In the rows, 128 means zero.
Rotation paths and how fast each direction turns (degrees a step):
Each turn is a multiple of 5 degrees from 10 to 175, or 0.
path 1
[118 125 125 125 131 120 123 150 126 127 131 127 134 139]
[131 125 126 111 122 117 124 125 122 133 121 136 141 136]
[131 125 123 127 130 124 126 148 119 125 128 126 130 146]
[127 123 127 112 123 119 112 129 127 129 132 135 140 133]
[121 129 123 122 130 118 133 145 120 129 121 126 133 142]
[140 119 126 117 122 122 118 129 124 132 127 137 139 138]
[120 130 123 122 131 119 121 144 120 122 132 123 130 142]
[127 120 127 115 123 117 123 132 129 136 123 139 143 132]
[132 130 122 122 129 122 129 140 114 125 125 124 129 147]
[130 117 127 120 124 121 112 137 130 129 132 138 139 134]
[119 134 123 116 130 116 130 137 117 128 124 123 134 141]
[138 116 126 123 123 122 122 138 127 133 123 140 138 138]
[126 132 123 116 129 122 119 135 115 123 134 121 132 144]
[123 119 127 121 125 116 122 141 132 132 124 140 139 132]
[132 131 123 115 128 122 129 131 112 129 125 123 135 145]
[132 118 126 126 125 120 115 144 130 126 130 138 133 137]
[119 131 125 111 128 119 124 130 118 130 129 123 139 138]
[133 120 125 126 124 117 127 144 128 131 119 140 134 139]
[131 126 124 114 127 126 118 129 115 127 134 122 137 143]
[122 125 126 124 127 113 121 147 132 126 126 137 133 135]
Directions:
[138 126 127 131 127 132 126 128 125 126 130 128 125 132] => 115
[130 137 128 124 127 123 128 124 125 124 128 127 124 129] => 170
path 2
[129 129 134 136 118 141 118 119 132 122 119 120 131 133]
[144 131 117 128 122 126 118 126 138 130 116 131 124 133]
[141 132 128 119 121 135 128 133 139 117 137 126 127 137]
[139 118 135 127 131 142 122 130 138 136 126 117 130 129]
[144 126 119 131 116 132 128 134 125 132 123 123 142 127]
[129 134 132 124 116 136 124 119 141 123 123 128 143 132]
[136 134 125 133 118 135 126 126 144 136 119 124 117 125]
[145 123 127 126 115 134 128 126 127 115 126 123 122 133]
[139 126 124 126 137 138 115 124 138 122 124 120 135 132]
[139 132 124 132 118 133 120 143 134 137 128 126 133 137]
[140 122 136 115 116 133 132 125 138 130 126 130 138 130]
[136 133 122 131 124 141 133 124 140 130 124 116 133 117]
[134 128 130 138 110 137 121 125 125 123 119 121 128 134]
[141 129 122 121 126 127 118 119 141 123 117 132 129 133]
[140 136 124 127 123 138 126 138 142 124 137 122 123 134]
[142 114 139 125 123 139 124 131 131 132 125 120 130 133]
[143 128 116 127 125 133 128 129 132 131 122 123 145 123]
[127 138 132 132 111 139 124 127 138 126 127 125 139 134]
[138 126 130 126 117 131 126 120 142 134 114 128 119 127]
[145 130 118 127 120 135 131 127 131 114 129 120 123 128]
Directions:
[126 123 136 124 131 129 125 122 130 127 125 129 130 130] => 145
[125 133 126 129 127 124 122 129 130 129 126 134 133 133] => 90
path 3
[134 131 126 114 141 124 136 129 129 126 128 129 126 110]
[127 134 116 130 141 120 129 127 133 121 127 115 125 115]
[121 132 113 119 137 114 128 125 131 117 132 127 128 131]
[119 138 116 116 123 126 128 135 123 119 134 118 121 132]
[139 130 119 113 129 124 133 133 115 127 138 123 121 131]
[132 133 125 114 128 127 142 129 123 131 131 123 122 111]
[138 133 116 130 136 118 134 123 130 130 133 119 126 114]
[121 137 115 120 130 113 129 120 136 123 131 129 131 119]
[125 139 114 122 121 118 119 129 128 121 133 115 127 130]
[132 129 122 107 121 118 128 127 120 126 133 123 126 135]
[132 130 125 115 119 126 137 128 121 133 130 113 117 121]
[141 127 120 124 130 117 139 119 128 137 134 125 120 120]
[125 139 120 125 123 119 131 119 140 131 132 128 123 113]
[134 139 117 126 123 114 115 122 135 125 134 123 127 127]
[127 133 128 107 118 117 119 124 130 124 127 124 126 131]
[134 127 128 117 120 122 125 126 124 132 127 109 116 131]
[134 121 127 116 127 119 138 118 130 138 130 126 113 128]
[130 135 122 130 122 126 132 120 139 135 132 125 111 118]
[139 137 121 126 127 118 119 119 140 128 135 136 120 126]
[129 141 132 115 120 121 114 126 137 123 125 126 122 123]
Directions:
[121 129 123 134 130 125 129 127 133 131 132 131 126 130] => 70
[127 122 129 125 130 130 128 132 127 137 133 126 127 126] => 65
path 4
[126 130 135 144 121 136 126 137 121 117 133 141 130 130]
[121 135 130 141 131 134 119 135 122 129 113 121 122 138]
[125 125 141 131 111 140 118 122 123 130 123 125 135 133]
[133 130 139 138 127 139 131 146 120 121 131 126 135 128]
[125 140 131 136 132 141 114 134 123 140 123 132 123 132]
[122 125 132 142 111 133 121 127 124 125 126 139 135 134]
[119 129 137 140 131 136 127 139 118 117 122 117 128 134]
[135 135 141 130 122 143 114 125 124 136 120 124 126 133]
[130 126 133 139 116 137 128 142 124 131 130 135 143 130]
[116 136 134 140 136 140 120 138 119 126 130 131 122 129]
[131 132 133 141 116 134 116 123 125 127 116 132 125 138]
[120 122 136 136 119 136 128 139 120 126 123 118 142 133]
[131 137 143 131 131 147 119 133 120 127 132 126 123 127]
[136 134 129 143 118 135 121 137 127 136 121 139 133 135]
[107 126 131 139 125 136 122 136 119 128 128 129 134 132]
[131 133 142 138 124 139 119 125 121 116 123 126 119 134]
[134 129 133 136 119 135 124 139 125 137 115 120 139 136]
[118 130 139 131 125 146 121 135 120 132 137 132 135 125]
[135 137 132 146 126 135 122 136 124 121 125 139 122 133]
[115 128 129 140 122 132 119 132 123 135 114 123 134 138]
Directions:
[134 130 129 125 130 132 129 133 129 134 133 130 131 124] => 80
[125 129 131 123 128 132 123 120 128 130 131 130 124 126] => 140
path 5
[125 130 139 129 140 120 119 137 131 128 122 124 146 135]
[135 131 122 128 133 115 137 121 123 118 132 120 142 137]
[130 121 113 119 127 124 146 140 123 132 132 122 128 127]
[123 126 132 114 137 126 131 145 126 129 114 132 119 130]
[128 136 135 122 124 123 122 126 120 123 118 128 125 150]
[130 129 125 127 113 122 126 131 125 142 134 122 141 142]
[131 123 127 119 136 120 126 138 137 137 126 125 147 124]
[132 128 125 119 145 126 133 128 128 111 123 119 135 135]
[121 129 121 128 127 127 144 136 114 122 132 120 124 141]
[121 126 128 124 125 114 134 143 120 141 120 137 124 131]
[141 131 131 115 127 120 118 128 129 130 112 132 129 138]
[135 133 128 120 122 136 125 129 131 131 132 112 138 145]
[115 125 130 127 133 122 133 141 133 133 136 119 144 132]
[126 122 124 123 140 110 132 132 123 115 123 133 138 128]
[139 128 116 119 127 129 140 129 111 123 122 127 125 136]
[123 132 126 121 127 132 135 142 126 146 120 124 120 138]
[125 131 138 126 130 114 115 137 136 131 118 127 128 142]
[141 130 131 123 121 118 123 127 124 121 135 121 143 141]
[127 125 122 115 128 129 142 133 127 135 137 121 145 127]
[115 122 120 118 144 125 134 137 130 123 116 128 131 129]
Directions:
[129 127 128 131 124 119 129 126 123 129 131 133 131 126] => 90
path 6
[124 123 128 118 137 144 139 128 137 130 128 119 129 126]
[119 121 121 122 132 136 128 130 141 128 131 114 130 118]
[118 110 130 120 129 132 128 130 133 133 129 113 131 128]
[124 118 130 114 121 133 130 125 131 121 125 112 137 127]
[123 121 122 114 119 139 124 118 133 131 122 118 130 132]
[127 121 122 105 126 136 129 122 129 130 135 122 124 129]
[129 123 115 116 123 131 120 127 131 128 140 114 129 131]
[133 117 124 120 125 135 128 128 128 132 138 116 131 144]
[136 126 123 119 124 141 135 127 135 121 134 118 134 138]
[129 123 117 125 126 145 132 126 144 130 133 123 126 136]
[127 116 124 121 132 137 137 132 142 125 140 123 124 129]
[124 114 122 129 123 130 129 132 143 121 134 115 130 129]
[123 109 131 125 121 133 135 127 138 124 125 120 127 138]
[125 120 125 116 118 133 134 121 140 115 123 121 124 129]
[121 118 119 118 121 130 124 119 139 127 127 124 115 132]
[127 116 124 113 126 122 127 125 131 121 137 120 116 134]
[132 123 120 123 120 124 123 125 131 119 132 112 124 142]
[134 124 125 121 126 134 132 122 131 124 128 120 119 149]
[135 133 118 121 130 135 134 124 138 117 132 120 117 137]
[128 124 117 130 135 133 129 129 141 128 135 119 114 138]
Directions:
[128 124 126 125 122 133 128 129 129 131 133 131 135 126] => 10
[125 131 125 124 126 123 135 129 133 132 128 125 130 132] => 0
[130 130 131 128 124 133 132 125 127 126 120 128 132 133] => 80
